In the data rows, the value 50 means zero.
Here are some points, one per row:
tensor([52, 43, 67, 54, 25, 57, 24, 53, 56, 49, 39, 20, 57, 35, 46, 45, 52, 69,
        49, 38, 29, 43, 44, 54, 37, 62, 38, 38, 64, 40, 57, 37])
tensor([35, 53, 73, 35, 41, 34, 55, 47, 35, 32, 44, 30, 51, 46, 59, 82, 48, 58,
        49, 60, 39, 36, 49, 48, 36, 43, 58, 51, 55, 81, 64, 29])
tensor([50, 54, 35, 38, 28, 29, 33, 36, 48, 32, 34, 49, 52, 35, 35, 40, 29, 33,
        56, 52, 39, 46, 53, 34, 60, 36, 48, 34, 53, 33, 41, 61])
tensor([42, 39, 37, 44, 60, 47, 39, 63, 37, 55, 47, 45, 61, 57, 44, 59, 65, 40,
        60, 27, 38, 55, 43, 78, 36, 55, 25, 30, 69, 55, 80, 41])
tensor([47, 54, 56, 51, 65, 58, 49, 26, 74, 48, 66, 26, 32, 79, 69, 53, 67, 52,
        42, 32, 53, 73, 65, 38, 39, 50, 33, 69, 54, 62, 25, 35])
tensor([84, 55, 65, 49, 52, 69, 29, 57, 35, 43, 62, 43, 41, 33, 63, 35, 38, 43,
        70, 55, 53, 63, 82, 58, 38, 47, 54, 68, 68, 58, 52, 42])
tensor([32, 49, 46, 64, 43, 85, 46, 40, 55, 53, 36, 72, 25, 59, 44, 32, 42, 49,
        60, 46, 40, 51, 52, 47, 70, 61, 72, 51, 65, 41, 51, 32])
tensor([37, 45, 42, 46, 72, 49, 60, 21, 49, 71, 53, 42, 72, 25, 44, 73, 38, 75,
        49, 54, 58, 56, 52, 53, 39, 34, 38, 56, 58, 29, 42, 47])
tensor([50, 67, 67, 30, 40, 47, 49, 43, 50, 51, 81, 39, 60, 50, 34, 42, 46, 56,
        43, 72, 44, 59, 70, 63, 73, 37, 12, 45, 55, 67, 41, 64])
tensor([57, 46, 70, 31, 55, 50, 75, 37, 25, 65, 58, 43, 39, 56, 38, 38, 46, 59,
        41, 43, 74, 64, 43, 63, 67, 53, 41, 39, 46, 39, 44, 65])
tensor([37, 51, 49, 47, 64, 52, 49, 54, 52, 32, 21, 37, 58, 41, 36, 40, 51, 27,
        43, 45, 89, 46, 55, 50, 73, 49, 45, 73, 62, 46, 67, 68])
tensor([73, 34, 73, 48, 47, 53, 44, 13, 37, 56, 61, 35, 57, 51, 57, 37, 49, 39,
        59, 41, 46, 27, 44, 49, 38, 43, 59, 15, 48, 56, 31, 55])
tensor([46, 62, 63, 50, 30, 60, 44, 48, 36, 74, 67, 37, 61, 37, 64, 49, 41, 48,
        34, 23, 47, 51, 72, 26, 67, 15, 66, 70, 55, 63, 63, 48])
tensor([55, 29, 65, 79, 50, 88, 55, 35, 59, 36, 68, 18, 57, 19, 60, 64, 57, 40,
        69, 33, 55, 43, 30, 57, 55, 42, 45, 42, 55, 44, 54, 56])
tensor([56, 19, 74, 28, 66, 60, 57, 58, 63, 60, 48, 61, 70, 44, 53, 49, 38, 43,
        43, 67, 41, 51, 47, 55, 45, 47, 53, 69, 82, 57, 42, 57])
tensor([43, 42, 59, 66, 49, 59, 41, 66, 28, 66, 45, 47, 52, 49, 52, 55, 44, 54,
        41, 51, 38, 52, 33, 18, 52, 58, 37, 38, 40, 57, 62, 68])
tensor([59, 51, 64, 44, 39, 17, 38, 39, 48, 53, 49, 40, 57, 34, 36, 53, 39, 70,
        58, 30, 58, 43, 63, 67, 57, 54, 71, 60, 72, 61, 47, 69])
tensor([34, 53, 60, 63, 34, 30, 58, 22, 55, 37, 56, 55, 26, 61, 46, 69, 24, 25,
        48, 43, 48, 74, 48, 41, 57, 38, 35, 45, 66, 35, 89, 55])
tensor([65, 56, 52, 73, 40, 24, 50, 43, 59, 49, 56, 59, 43, 52, 35, 46, 63, 39,
        46, 46, 64, 29, 61, 76, 42, 49, 51, 50, 71, 61, 56, 34])
tensor([67, 26, 40, 67, 34, 55, 55, 30, 31, 59, 64, 40, 43, 47, 26, 72, 43, 61,
        49, 73, 14, 36, 61, 66, 60, 28, 50, 58, 60, 46, 58, 55])
tensor([63, 46, 22, 50, 58, 34, 45, 26, 56, 58, 55, 50, 49, 58, 67, 32, 64, 43,
        45, 57, 41, 32, 45, 59, 40, 67, 49, 68, 50, 45, 35, 70])
tensor([49, 21, 49, 40, 63, 50, 30, 28, 58, 41, 37, 15, 36, 18, 32, 52, 58, 44,
        44, 59, 42, 62, 50, 51, 56, 29, 40, 43, 40, 57, 43, 70])
tensor([30, 35, 56, 67, 53, 36, 44, 42, 44, 60, 19, 76, 56, 28, 60, 74, 48, 58,
        57, 50, 62, 53, 63, 45, 58, 56, 39, 49, 61, 65, 15, 45])
tensor([71, 59, 45, 38, 56, 64, 35, 52, 39, 30, 66, 59, 70, 60, 42, 59, 69, 46,
        43, 62, 53, 74, 47, 48, 43, 33, 74, 26, 57, 65, 39, 24])
tensor([23, 75, 63, 68, 57, 75, 39, 44, 29, 63, 49, 35, 34, 37, 54, 30, 55, 53,
        41, 78, 42, 25, 72, 59, 33, 56, 56, 53, 53, 65, 54, 73])
tensor([74, 63, 59, 56, 46, 38, 31, 49, 34, 57, 34, 51, 53, 53, 49, 53, 69, 37,
        62, 51, 49, 30, 57, 45, 73, 15, 28, 60, 56, 42, 44, 32])
tensor([66, 72, 45, 56, 82, 54, 39, 15, 46, 54, 53, 48, 65, 55, 25, 64, 61, 53,
        68, 58, 19, 71, 73, 27, 68, 67, 35, 56, 78, 59, 59, 75])
tensor([65, 40, 50, 79, 68, 52, 55, 37, 41, 62, 56, 28, 32, 36, 31, 38, 51, 34,
        45, 58, 73, 47, 71, 43, 36, 37, 32, 50, 87, 54, 46, 25])
tensor([50, 57, 45, 38, 61, 44, 41, 69, 37, 50, 63, 34, 36, 35, 38, 57, 66, 47,
        68, 29, 74, 49, 60, 32, 36, 59, 47, 39, 73, 41, 48, 50])
tensor([69, 27, 24, 32, 40, 57, 53, 57, 46, 70, 41, 38, 40, 56, 64, 56, 48, 64,
        62, 39, 56, 43, 78, 29, 58, 51, 34, 28, 61, 80, 64, 61])
tensor([66, 52, 36, 44, 45, 28, 40, 37, 63, 37, 69, 51, 44, 34, 52, 40, 38, 80,
        44, 61, 61, 44, 28, 21, 41, 53, 31, 53, 55, 42, 60, 43])
tensor([51, 49, 54, 31, 33, 57, 47, 14, 43, 73, 46, 32, 77, 72, 31, 39, 37, 21,
        36, 51, 60, 45, 40, 41, 35, 66, 46, 68, 44, 63, 53, 28])
tensor([47, 22, 52, 54, 59, 58, 54, 62, 34, 23, 70, 61, 51, 32, 36, 17, 35, 58,
        48, 63, 46, 38, 45, 28, 68, 56, 28, 54, 51, 67, 49, 36])
tensor([59, 30, 76, 46, 34, 47, 41, 50, 51, 69, 47, 69, 57, 35, 66, 32, 62, 53,
        44, 35, 43, 60, 64, 48, 35, 52, 24, 42, 55, 35, 62, 53])
tensor([55, 53, 67, 55, 30, 47, 17, 35, 32, 50, 62, 55, 46, 20, 53, 75, 44, 40,
        65, 67, 72, 71, 71, 38, 21, 66, 29, 73, 36, 40, 57, 56])
tensor([52, 34, 53, 42, 58, 35, 41, 66, 54, 50, 59, 34, 32, 39, 41, 67, 39, 53,
        16, 46, 34, 42, 77, 35, 61, 56, 53, 49, 67, 34, 32, 31])
tensor([57, 23, 67, 63, 76, 38, 39, 53, 66, 65, 63, 45, 31, 47, 46, 61, 46, 53,
        68, 61, 69, 23, 44, 42, 64, 59, 45, 60, 51, 74, 84, 53])
tensor([55, 52, 46, 36, 49, 54, 65, 47, 34, 47, 48, 37, 37, 57, 60, 60, 56, 54,
        46, 40, 57, 30, 38, 38, 43, 43, 59, 68, 84, 55, 47, 82])
tensor([61, 64, 56, 31, 25, 76, 61, 41, 54, 53, 44, 41, 28, 46, 29, 61, 68, 78,
        70, 68, 48, 28, 38, 42, 58, 71, 41, 63, 69, 31, 55, 48])
tensor([49, 43, 53, 34, 41, 69, 51, 32, 36, 50, 63, 59, 60, 11, 38, 58, 77, 56,
        57, 15, 45, 50, 64, 54, 65, 63, 36, 63, 40, 44, 52, 42])
tensor([52, 32, 49, 60, 53, 35, 62, 33, 38, 74, 23, 25, 38, 38, 43, 31, 59, 79,
        55, 67, 44, 63, 61, 47, 54, 38, 36, 55, 48, 43, 67, 18])
tensor([25, 35, 24, 33, 51, 46, 42, 62, 53, 51, 75, 47, 48, 50, 49, 52, 54, 33,
        81, 61, 37, 39, 50, 62, 44, 28, 38, 77, 48, 44, 46, 40])
tensor([51, 57, 44, 64, 60, 34, 41, 44, 39, 65, 58, 62, 50, 15, 47, 56, 58, 44,
        33, 41, 30, 51, 43, 39, 40, 63, 54, 29, 51, 42, 48, 49])
tensor([39, 41, 31, 43, 47, 49, 56, 22, 59, 48, 51, 42, 52, 44, 59, 43, 16, 54,
        73, 37, 55, 42, 78, 56, 68, 73, 58, 46, 50, 77, 68, 51])
tensor([88, 56, 51, 47, 61, 63, 80, 50, 57, 30, 27, 54, 49, 40, 52, 55, 33, 44,
        38, 37, 33, 46, 67, 65, 30, 50, 38, 74, 49, 49, 61, 53])
tensor([42, 53, 60, 53, 60, 41, 77, 50, 53, 52, 51, 27, 73, 34, 68, 51, 56, 36,
        54, 53, 43, 45, 70, 40, 80, 62, 58, 48, 53, 31, 62, 27])
tensor([63, 43, 39, 43, 61, 49, 59, 48, 44, 53, 43, 38, 52, 22, 52, 34, 53, 28,
        44, 35, 50, 59, 53, 47, 39, 38, 38, 55, 72, 48, 71, 60])
tensor([60, 42, 72, 64, 61, 49, 43, 30, 22, 45, 38, 50, 52, 56, 36, 38, 43, 55,
        77, 11, 27, 53, 43, 17, 46, 31, 45, 75, 48, 64, 40, 38])
tensor([40, 46, 47, 39, 52, 35, 79, 39, 46, 40, 54, 45, 34,  9, 46, 36, 52, 36,
        66, 46, 26, 46, 61, 29, 31, 37, 62, 39, 52, 50, 44, 47])
tensor([66, 45, 49, 70, 35, 27, 44, 72, 57, 60, 50, 25, 63, 52, 44, 39, 61, 52,
        61, 54, 45, 80, 41, 55, 61, 55, 78, 66, 36, 38, 36, 60])
tensor([56, 31, 37, 38, 58, 69, 13, 23, 27, 44, 36, 41, 35, 30, 73, 54, 46, 57,
        25, 43, 48, 40, 41, 63, 68, 43, 47, 66, 72, 48, 53, 42])
There is one direction along which these points spread out most. Take the direction at right angles to it along which they spread out most. Go by this last direction. Where along it does each point below lie, from 0 to 99? 50 is the average, and the first point above lies past it. One standard deviation of the points above along it is 16.
tensor([44, 26, 51, 43, 30, 51, 47, 51, 54, 40, 40, 40, 28, 57, 57, 48, 52, 60,
        54, 57, 40, 88, 55, 57, 42, 49, 55, 51, 66, 52, 43, 69]) 50
tensor([43, 19, 53, 45, 52, 47, 32, 25, 21, 39, 68, 46, 45, 66, 42, 44, 23, 56,
        43, 41, 58, 47, 72, 56, 49, 53, 60, 55, 69, 23, 42, 43]) 45
tensor([57, 45, 71, 59, 41, 34, 51, 56, 61, 55, 65, 34, 34, 43, 53, 58, 42, 16,
        48, 36, 20, 33, 45, 53, 63, 69, 26, 60, 64, 50, 31, 55]) 51
tensor([49, 57, 51, 60, 60, 34, 51, 41, 42, 58, 75, 53, 39, 35, 55, 43, 54, 72,
        35, 37, 49, 70, 31, 68, 55, 47, 63, 72, 56, 61, 64, 60]) 48
tensor([51, 51, 55, 33, 73, 34, 43, 44, 30, 66, 58, 41, 32, 55, 80, 39, 61, 39,
        62, 58, 39, 48, 54, 55, 63, 43, 53, 44, 52, 34, 53, 52]) 46
tensor([35, 69, 62, 42, 63, 53, 16, 47, 79, 55, 47, 34, 43, 33, 29, 28, 44, 69,
        50, 26, 37, 41, 61, 49, 41, 35, 40, 46, 52, 63, 63, 44]) 52
tensor([50, 55, 36, 55, 41, 70, 49, 47, 79, 82, 58, 64, 47, 34, 48, 58, 24, 55,
        54, 44, 66, 48, 47, 42, 50, 19, 40, 39, 65, 41, 44, 55]) 59
tensor([56, 58, 67, 50, 59, 44, 53, 23, 54, 35, 38, 62, 42, 45, 80, 43, 50, 66,
        55, 54, 68, 51, 49, 69, 64, 37, 40, 41, 55, 49, 46, 50]) 48
tensor([77, 52, 55, 41, 63, 64, 37, 41, 60, 54, 39, 55, 32, 43, 40, 68, 48, 40,
        39, 48, 47, 46, 62, 43, 56, 51, 58, 41,  0, 41, 63, 39]) 50
tensor([66, 73, 35, 57, 41, 59, 38, 34, 43, 52, 51, 22, 61, 32, 75, 45, 24, 40,
        56, 66, 48, 63, 40, 49, 65, 64, 40, 52, 77, 62, 45, 36]) 39
tensor([60, 63, 63, 23, 80, 49, 46, 62, 29, 79, 50, 40, 30, 29, 45, 52,  7, 48,
        71, 45, 36, 65, 30, 74, 50, 51, 56, 48, 59, 50, 39, 40]) 49
tensor([49, 45, 71, 53, 79, 50, 41, 47, 67, 39, 49, 47, 76, 64, 64, 45, 36, 60,
        57, 58, 41, 37, 67, 37, 35, 37, 52, 45, 58,  7, 64, 61]) 50
tensor([45, 62, 35, 79, 58, 52, 61, 76, 25, 38, 48, 37, 54, 55, 46, 59, 27, 67,
        46, 30, 51, 42, 60, 69, 39, 48, 22, 48, 34, 47, 38, 60]) 54
